cols: K R N P H D X Q Z W
bel: [-1.0,2.4,-2.6,2.5,-40.4,5.2,-3.5,-3.4,-5.7,-15.2]
papu: [2.2,0.3,9.9,-13.7,-93.7,-9.5,10.4,-12.9,-2.1,11.2]
disal: [-1.4,-1.5,-10.4,11.1,20.1,4.8,-10.9,13.1,-2.0,-13.8]
nune: [0.0,0.6,-0.2,0.2,-0.7,0.4,-0.6,-1.0,-1.0,-0.9]
zatas: [0.9,6.2,3.7,-2.6,36.3,3.2,-0.7,-15.2,-5.9,3.3]
timu: [-3.5,-2.7,-3.3,8.3,62.3,9.8,1.9,12.0,11.2,-10.2]
pusuz: [-2.0,0.9,-1.0,2.0,-41.4,6.5,1.0,-1.3,-0.6,-16.1]
kab: [-2.2,-2.6,2.5,-0.4,-12.7,3.6,8.1,3.9,8.8,-5.3]
lol: [1.3,-0.1,-18.1,15.9,53.1,-0.5,-26.0,16.4,-13.0,-7.8]
mupok: [1.8,-3.8,-17.4,12.0,-28.2,-7.0,-22.7,20.5,-12.4,-7.6]
col: [36.3,62.3,-41.4,-12.7,53.1,-28.2]	H
col: [62.3,-41.4,-12.7,53.1]	H
col: [6.5,3.6,-0.5,-7.0]	D
col: [20.1,-0.7,36.3]	H
col: [-13.8,-0.9,3.3]	W
col: [-10.9,-0.6,-0.7,1.9,1.0,8.1]	X

cols: C L A F S B
nune: [-12.6,-1.4,-50.2,-8.2,-21.9,19.3]
kab: [-1.8,-39.8,-11.2,2.2,-18.6,3.1]
sevop: [-15.2,-19.2,-49.1,-12.8,-18.0,23.6]
lol: [6.8,-65.8,81.8,3.7,10.7,-14.8]
timu: [5.9,12.9,-29.3,-3.1,32.3,0.3]
mupok: [-12.6,-1.4,-50.2,-8.2,-21.9,0.0]
pusuz: [13.7,6.2,-23.0,5.5,32.1,-9.8]
gil: [-9.7,59.7,41.1,-11.9,11.9,5.1]
disal: [46.7,-13.5,18.4,45.6,20.1,-56.1]
bel: [-15.8,24.1,-33.8,-10.5,-23.0,19.7]
papu: [-0.3,10.3,15.6,1.4,-4.2,-2.7]
zatas: [-33.2,42.7,-2.1,-31.7,-12.8,37.1]
col: [-10.5,1.4]	F
col: [3.7,-3.1,-8.2,5.5,-11.9,45.6,-10.5,1.4]	F
col: [-65.8,12.9,-1.4]	L
col: [19.3,3.1,23.6,-14.8,0.3,0.0,-9.8,5.1,-56.1,19.7]	B
col: [-19.2,-65.8,12.9,-1.4,6.2,59.7,-13.5,24.1,10.3]	L
col: [5.5,-11.9,45.6,-10.5]	F
col: [2.2,-12.8]	F

cols: Y M G V
disal: [52.2,-48.7,-23.0,-50.7]
zatas: [-3.2,-9.3,-81.4,-21.3]
bel: [-45.9,47.8,-5.9,-42.6]
pusuz: [-47.8,-61.8,64.4,-28.6]
gil: [-33.6,52.4,-12.7,42.7]
papu: [-45.9,47.8,-5.9,42.5]
col: [-3.2,-45.9]	Y
col: [-47.8,-33.6]	Y
col: [-9.3,47.8,-61.8,52.4]	M
col: [-61.8,52.4,47.8]	M

cols: misis Nav Kib basev Litil mulev
pusuz: [5.9,-13.0,6.2,4.8,5.4,10.8]
bel: [26.8,18.2,22.5,-30.9,71.2,-12.8]
lol: [20.0,83.8,-76.5,-18.7,38.5,0.0]
mupok: [13.8,-10.7,56.1,-37.7,-40.6,-10.7]
kab: [-18.9,-2.6,-11.8,12.4,27.7,14.6]
disal: [19.9,-18.9,-19.7,22.4,24.0,1.6]
zatas: [-14.5,-59.2,-48.4,8.2,-4.0,10.3]
gil: [-34.9,-43.8,-53.0,-30.3,4.0,-8.5]
nune: [-19.5,-6.0,76.6,-21.8,-21.5,3.4]
papu: [-12.1,19.1,-11.3,18.7,21.6,1.7]
col: [-30.9,-18.7,-37.7,12.4,22.4,8.2]	basev
col: [6.2,22.5,-76.5,56.1]	Kib
col: [13.8,-18.9,19.9,-14.5]	misis
col: [-53.0,76.6,-11.3]	Kib
col: [71.2,38.5,-40.6,27.7,24.0,-4.0]	Litil

cols: Gosa Vem kozed Mekev Tamab lavem betin zupu sefa
gil: [72.8,-1.4,66.4,72.5,-31.7,-17.3,-42.2,-21.1,0.8]
disal: [-47.7,0.8,20.2,-47.6,-56.3,-62.5,44.1,43.4,-6.7]
pusuz: [54.7,40.8,-30.7,-58.8,40.2,-60.9,6.0,22.3,65.5]
papu: [66.1,35.8,-7.4,42.3,51.3,-6.4,15.9,6.0,-20.7]
sevop: [-57.5,-29.9,-40.1,-70.9,12.2,32.8,15.7,-35.6,10.0]
timu: [39.8,-58.5,-35.1,-24.2,20.7,-45.5,-9.6,-70.5,-0.9]
bel: [13.5,-0.7,-39.5,73.0,12.0,69.2,12.4,-54.7,54.2]
zatas: [9.4,-56.8,-0.6,-61.0,-57.5,41.6,-20.5,29.4,10.3]
nune: [60.9,72.9,-27.1,-30.8,-31.4,-68.8,7.6,-49.1,19.0]
kab: [66.1,35.8,-7.4,42.3,14.3,18.4,-48.5,-33.0,7.7]
mupok: [57.4,-27.8,-20.7,-2.8,58.5,-66.8,-32.7,-38.2,-62.4]
col: [-39.5,-0.6,-27.1]	kozed
col: [66.4,20.2,-30.7,-7.4,-40.1,-35.1,-39.5,-0.6,-27.1]	kozed
col: [-27.1,-7.4]	kozed
col: [72.5,-47.6]	Mekev
col: [72.9,35.8]	Vem
col: [22.3,6.0]	zupu

cols: zala mumib Zol lusak tafur
zatas: [13.7,50.0,-93.9,-42.8,96.6]
kab: [13.7,50.0,-93.9,-21.8,66.0]
nune: [13.7,50.0,-93.9,-21.8,42.8]
[13.7,50.0,-93.9,-42.8,96.6]	zatas
[13.7,50.0,-93.9,-21.8,42.8]	nune

cols: nez Fuba timig dasap sokif Naku Teku zet buf maro
pusuz: [4.3,-35.1,-0.6,-1.8,31.7,54.7,28.6,-15.4,-27.1,-26.7]
nune: [4.3,-35.1,-0.6,-1.8,31.7,54.7,28.6,7.6,-27.1,-26.7]
disal: [4.3,-35.1,-0.6,-1.8,31.7,54.7,28.6,-16.3,7.9,-47.9]
col: [-27.1,-27.1]	buf
col: [-26.7,-47.9]	maro
[4.3,-35.1,-0.6,-1.8,31.7,54.7,28.6,-16.3,7.9,-47.9]	disal
[4.3,-35.1,-0.6,-1.8,31.7,54.7,28.6,7.6,-27.1,-26.7]	nune

cols: E T U J
papu: [-6.1,1.3,-24.2,-15.1]
pusuz: [-12.9,7.0,-4.7,-10.4]
kab: [-55.4,35.5,6.8,13.0]
timu: [-32.0,19.5,11.6,16.5]
zatas: [-55.4,35.5,21.8,32.0]
lol: [-85.7,68.7,33.4,32.2]
bel: [-92.7,74.6,35.6,-9.1]
nune: [-92.7,74.6,35.6,-0.1]
gil: [-2.3,2.0,1.0,5.1]
disal: [-92.7,74.6,35.6,29.1]
mupok: [3.9,-3.6,0.2,2.0]
sevop: [-1.3,1.8,-9.9,-5.9]
col: [-92.7,3.9]	E
col: [-4.7,6.8,11.6,21.8,33.4]	U
col: [21.8,33.4,35.6,35.6,1.0,35.6]	U
col: [1.3,7.0]	T

cols: Pasok vido rim konev
gil: [12.0,67.2,-0.7,43.5]
mupok: [12.0,67.2,-0.7,-30.3]
pusuz: [41.3,-3.1,-34.2,56.1]
kab: [-9.0,54.9,-2.7,57.1]
zatas: [24.5,65.5,26.0,31.8]
papu: [-7.7,-33.5,-16.2,-95.6]
col: [-34.2,-2.7,26.0,-16.2]	rim
col: [12.0,41.3,-9.0]	Pasok
col: [43.5,-30.3,56.1,57.1]	konev
col: [12.0,12.0,41.3,-9.0,24.5]	Pasok
col: [56.1,57.1]	konev

cols: lidod biful Bodas rut rala febi mavov vata bapap zur
sevop: [11.5,-19.2,-21.5,13.2,-7.5,-32.7,-23.7,-8.6,18.9,6.0]
gil: [-1.5,-37.3,57.8,-21.0,-11.4,7.5,24.4,-15.4,6.6,5.3]
disal: [9.8,-29.2,-30.3,0.1,-4.5,-7.7,24.4,1.5,4.5,9.0]
zatas: [11.5,-19.2,-21.5,13.2,-7.5,-32.7,-23.7,-8.6,18.9,8.1]
pusuz: [-5.4,10.7,4.0,9.0,3.2,15.0,-2.3,-0.4,-5.2,-3.3]
nune: [-39.9,16.1,-4.9,-3.5,26.4,48.0,1.5,-12.3,-20.1,-15.2]
bel: [9.8,-29.2,-30.3,0.1,-4.5,-7.7,20.1,1.5,4.5,9.0]
papu: [-25.9,5.7,3.9,-7.5,7.5,21.9,-8.3,34.1,-34.3,6.8]
col: [6.6,4.5,18.9,-5.2,-20.1,4.5]	bapap
col: [13.2,-21.0,0.1,13.2,9.0]	rut

cols: Nos zekal kebem Bila nugu Rura luk Nim Pipu Rom
zatas: [-34.5,-1.5,-9.3,41.5,46.0,7.8,25.7,20.4,16.9,-52.8]
sevop: [-26.8,-30.7,-34.0,34.8,37.5,11.3,18.4,17.0,8.7,-57.9]
mupok: [-32.9,-46.7,22.7,37.3,14.4,9.6,-1.3,33.2,31.8,-38.8]
kab: [3.1,-75.6,-61.0,19.9,16.7,15.7,-9.4,17.1,-5.9,-62.9]
nune: [22.3,50.9,30.3,-30.4,-22.4,-11.4,-2.9,-24.1,-17.7,62.7]
lol: [-22.6,-2.7,-47.4,32.5,43.8,8.6,23.7,3.8,-18.7,-53.2]
gil: [-30.7,-58.7,20.6,34.7,7.8,10.6,-6.7,34.1,32.4,-37.7]
col: [11.3,9.6]	Rura
col: [-30.4,32.5,34.7]	Bila
col: [-46.7,-75.6]	zekal
col: [-34.0,22.7,-61.0,30.3,-47.4,20.6]	kebem
col: [30.3,-47.4]	kebem

cols: feb Nev Kobil disi Gamo
pusuz: [59.7,-83.3,-80.8,-65.2,-49.5]
mupok: [9.7,71.6,-47.1,-84.3,50.8]
zatas: [12.3,-90.9,-6.2,-19.4,64.8]
papu: [29.0,40.8,-39.4,-40.8,61.3]
col: [-47.1,-6.2,-39.4]	Kobil
col: [64.8,61.3]	Gamo

cols: Sepug bupu mil fupak dibe nuda keten gafu devud zife
disal: [68.0,52.8,18.8,0.2,0.3,0.2,-0.7,-0.2,-1.2,-0.8]
zatas: [68.0,52.8,18.8,0.2,3.4,0.2,-0.7,-0.2,-1.2,-0.8]
lol: [0.6,-0.1,0.0,20.7,4.2,20.7,54.4,68.0,36.0,10.3]
mupok: [-0.6,0.4,0.0,0.5,0.4,0.5,-0.2,2.7,17.1,49.9]
gil: [0.6,0.2,-1.3,-0.6,-0.3,-0.6,3.5,14.5,48.5,67.7]
col: [-0.2,68.0]	gafu
[0.6,-0.1,0.0,20.7,4.2,20.7,54.4,68.0,36.0,10.3]	lol
col: [0.4,0.2]	bupu

